A = [5 4 3 2 5 4 3 4 7 6 4 5 3 6 8]
Give the 2nd entry from the right.
Answer: 6
Give the entry just right of the centre entry.
Answer: 7
The second entry from the left: 4
Give the 1st entry.
Answer: 5
Give the 3rd entry from the right.
Answer: 3

[[   7.6  -49.2   67.3 -135.7  133.5   53.0 -188.0  -79.4  260.9  -29.0
    65.5  -33.0   58.5  -39.7   68.2]
 [  42.2   71.0   38.2   83.7  -12.7   17.3  101.8   34.2  -16.5   25.1
    22.5   44.6   46.0   39.4   20.3]
 [ -30.2  168.5  137.5  178.1 -117.2  111.6  178.6  -41.4 -132.4  -67.2
   111.7  -27.6  138.8  -36.9  -80.5]
 [  -4.8   45.3   92.6    2.5   24.2   74.2  -22.8  -56.8   86.8  -39.2
    81.1  -25.3   89.3  -32.3    8.0]]
The entry just right of the smallest entry is -79.4
The entry just right of -39.2: 81.1
The entry just right of -27.6 is 138.8
What is the entry just right of -36.9?
Answer: -80.5
The entry just right of the largest entry -> -29.0
The second smallest entry is -135.7
What is the 1st entry in reading order?
Answer: 7.6
The entry just right of -79.4 is 260.9
The entry just right of 42.2: 71.0
The entry just left of 8.0 is -32.3
What is the smallest entry?
Answer: -188.0
What is the 3rd entry in reading order?
Answer: 67.3
What is the entry just left of 44.6?
Answer: 22.5
What is the entry just left of 68.2?
Answer: -39.7
What is the entry just right of -4.8?
Answer: 45.3
What is the 2nd entry in reading order?
Answer: -49.2
What is the entry just left of the smallest entry?
Answer: 53.0
What is the entry just right of -22.8?
Answer: -56.8
The entry just left of -22.8: 74.2

x =
[[-16.9 -36.0  26.0  16.8  -7.4 -47.3  -3.0  19.6 -12.9]
 [ 48.5  22.8   0.3   7.2 -49.1 -20.7 -16.7  22.9 -46.7]
 [ 29.5 -48.1  37.0  -9.5 -30.0 -24.7 -24.3 -43.0 -18.3]
 [-33.8  24.5   0.6  53.7 -23.0  -9.3  12.8 -42.7 -49.4]
 [-47.5 -33.8 -38.0 -24.1 -43.1  27.3  18.0 -41.9 -27.2]
 [-31.5 -33.8   8.6 -19.1 -47.8 -40.1  -2.8   6.3 -18.2]
 [-23.5  20.0   2.6  13.6 -19.9   9.6  30.7 -27.6 -12.7]
 [-42.9 -38.9  23.5 -24.8 -21.7 -12.2  39.7 -39.1 -24.4]
 [-54.2  10.0 -36.0 -26.9 -49.4  25.1  49.3 -15.9  38.0]
 [ 44.9 -38.7  20.0  40.0 -27.7 -16.6 -23.8  23.3  18.0]
 [ 25.5  -4.8  39.3  -6.4  18.2  -5.9  25.3  36.0  28.0]
 [ 44.2 -26.4  30.7   4.1  13.9   4.9 -16.6  32.5  42.6]
 [  1.6  12.1  53.2  -8.6  28.2  46.5 -32.2  31.2  46.5]
 [ 11.7  52.3 -53.8 -53.9  16.4  29.9  44.9  41.7   7.3]
 [  4.8 -17.4  33.5  28.5  49.6 -42.8  24.7  24.8 -50.3]
 [-19.9  34.3 -53.5  -7.0 -32.4 -45.4 -10.6  54.9  45.9]]
Rows and columns are numbered from 0.
The entry in row 0 and column 0: -16.9
Report the entry just right of -53.9.
Answer: 16.4
The entry at row 1, column 0 is 48.5
The maximum is 54.9
The entry in row 1 and column 1: 22.8
Report the entry just right of 23.3.
Answer: 18.0
Report the entry at row 2, column 0.
Answer: 29.5
The entry in row 2 and column 2: 37.0
Report the entry directly below -16.7.
Answer: -24.3
The entry at row 0, column 1 is -36.0
The entry just right of the smallest entry is 10.0
The entry at row 0, column 2 -> 26.0
Report the bottom entry of the column that holds the smallest entry.
Answer: -19.9
The entry just right of 25.1 -> 49.3
The entry just right of the largest entry: 45.9
Report the entry just right of 53.2.
Answer: -8.6
The entry directly above 2.6: 8.6
The entry directly above -49.1: -7.4
Report the entry directly below the smallest entry.
Answer: 44.9
Report the entry at row 2, column 1.
Answer: -48.1
Report the entry directly above the smallest entry.
Answer: -42.9
Report the entry just right of -24.8.
Answer: -21.7
The entry directly above 25.1: -12.2
Report the entry just right of 12.8.
Answer: -42.7
The top-right entry: -12.9
The entry directly below -27.6 -> -39.1
Report the entry just right of 1.6.
Answer: 12.1

[[51 37 49 39 48 68]
 [55 36 61 44 60 47]
 [76 13 78 22 77 69]
 [50 36 49 39 48 66]
 [43 44 49 51 47 43]
 [38 52 49 62 47 26]
 [40 50 43 53 42 49]
 [56 32 56 35 55 67]
 [14 76 23 81 21 18]]
The top-left entry: 51
The first entry in the row that holds the largest entry: 14
The entry just right of the smallest entry: 78
The 5th-last entry, reading row by row is 76
Find the first entry on the diagonal from the top-right corner.
Answer: 68
Find the second entry on the diagonal from the top-right corner.
Answer: 60
Find the entry directly below 37.
Answer: 36
The smallest entry in the last column is 18
The entry directly below 69 -> 66
The fourth entry from the end, reading row by row is 23
The entry directly above 14 is 56
The minimum -> 13
Find the second entry from the end, reading row by row.
Answer: 21
Find the top entry of the column that holds the smallest entry.
Answer: 37
Find the maximum.
Answer: 81
The last entry in the row that holds the smallest entry: 69
Find the entry just left of the smallest entry.
Answer: 76
Find the third largest entry.
Answer: 77
